Read these off the table that follows.
1) Give the top-right entry.
2) Give the entry just right of 1.
3) Give the first entry in reading order.
4) Give the minimum.
5) Give the second entry from the end, reading row by row.
6) Give the entry directly above the largest entry.
array([[6, 4, 6, 4, 4],
       [3, 1, 7, 5, 4]])
1) 4
2) 7
3) 6
4) 1
5) 5
6) 6

[[7 3 4 7 4 6 6]
 [5 2 1 6 3 4 3]
 [5 2 1 6 3 4 4]
 [6 2 2 7 4 5 5]
 [5 2 1 6 3 4 4]
 [6 5 3 6 4 7 4]
 [6 6 3 5 5 7 3]
 [5 2 1 6 3 4 4]
 [5 3 1 6 3 5 3]
 [6 3 2 7 4 5 5]
 [5 2 1 6 3 4 4]
 [5 1 1 6 3 4 3]
 [8 4 6 7 5 8 8]
 [7 5 5 6 5 8 6]]
Read off the entry in the bottom-right corner.
A: 6
Read off the fifth-last entry, reading row by row.
A: 5
Read off the entry in the top-right corner.
A: 6
The top-left entry is 7
The 3rd entry on the main diagonal: 1
The entry in the bottom-left corner is 7
Read off the smallest entry in the first row.
A: 3
The third entry on the diagonal from the top-right corner is 3
Read off the 2nd-last entry, reading row by row.
A: 8
Read off the fifth entry in reading order.
A: 4
The fourth entry from the end, reading row by row is 6
The 2nd entry on the diagonal from the top-right corner -> 4
The largest entry in the last column: 8

Read these off the table that follows.
1) Read off the bottom entry of the column that holds the largest entry.
2) Read off the second largest entry.
3) Read off the last entry, reading row by row.
4) Read off the smallest entry in the first row.
5) Read off the entry just left of the smallest entry.
6) Read off the entry just right of -8.3.
7) Read off the top entry of the column that holds the largest entry.
8) Read off the 2nd entry from the end, reading row by row.
[[13.8, 0.7, -0.5, -10.4, -2.8, -15.1],
 [3.4, -1.5, 3.8, -2.7, 4.1, 1.6],
 [6.3, 11.1, -0.3, -1.1, -8.5, -7.5],
 [-2.7, -4.3, 0.1, 2.2, -0.4, 8.7],
 [-0.3, -7.4, 12.5, -2.5, 9.5, -11.0],
 [-2.5, 8.0, 17.0, -4.4, 12.4, -9.3],
 [-6.5, -5.2, 2.4, -8.3, -11.7, 7.9],
 [-10.6, -1.9, -1.0, -9.4, -6.4, 12.9]]
1) -1.0
2) 13.8
3) 12.9
4) -15.1
5) -2.8
6) -11.7
7) -0.5
8) -6.4

B =
 0.42  1.53 -2.89 -3.82 -1.17 -5.70  2.94  1.32 -3.17
 1.49  3.64 -1.74 -1.26  0.61  3.22  2.80  4.13 -0.35
-0.44  4.60  2.39 -1.58 -0.31 -2.47  2.58  5.60 -3.73
 0.18  2.68 -1.58  0.55  3.88 -1.22  3.26  5.79 -1.17
-0.21  0.17  0.64  0.17 -0.90  5.37  4.37  2.71  2.92
 0.21 -1.19 -0.16  6.66 -2.32  2.53 -1.65  0.75  4.61
 1.13 -0.77  0.29 -0.03 -0.55  0.17  1.96  1.45  0.83
 0.46 -2.96  1.76  2.33  1.61  3.69 -3.36 -4.68 -4.28
 1.10 -3.96  1.43 -3.86 -2.26 -2.30 -2.69 -5.30  1.16
-0.37 -0.12 -0.56 -3.78  2.53 -6.65 -2.01  2.42  6.73
 0.73  0.86  4.48  0.94 -3.25  1.42  3.63  3.84 -5.68
Rows and columns are numbered from 0.
The entry in row 0 and column 0 is 0.42
The entry just left of -2.47 is -0.31
The entry in row 0 and column 2 -> -2.89
The entry just right of 5.60 is -3.73
The entry at row 0, column 1: 1.53
Report the entry just left of -1.65.
A: 2.53
The entry at row 2, column 2: 2.39
The entry in the top-right corner: -3.17
The entry directly below the smallest entry -> 1.42
The entry just left of -2.69: -2.30
Report the entry just left of 4.61.
A: 0.75
Report the entry at row 1, column 0.
A: 1.49
The entry at row 2, column 1 -> 4.60
Report the entry in the bottom-right corner.
A: -5.68
Report the entry just right of -2.69.
A: -5.30
The entry at row 2, column 0 -> -0.44
Report the entry just left of 3.26.
A: -1.22
The entry directly above 3.63 is -2.01
The entry in the bottom-left corner: 0.73
Report the entry just left of the centre entry.
A: 6.66
Report the entry at the centre.
A: -2.32
Report the top entry of the column that holds the smallest entry.
A: -5.70
The entry directly below 0.75 -> 1.45
The entry just right of 5.37 is 4.37
Report the entry directly below 1.43.
A: -0.56
Report the entry directly above -2.30.
A: 3.69
The entry directly below 3.88: -0.90
The entry directly above -2.01 is -2.69
Report the entry just right of 0.86.
A: 4.48
The entry just left of the largest entry is 2.42
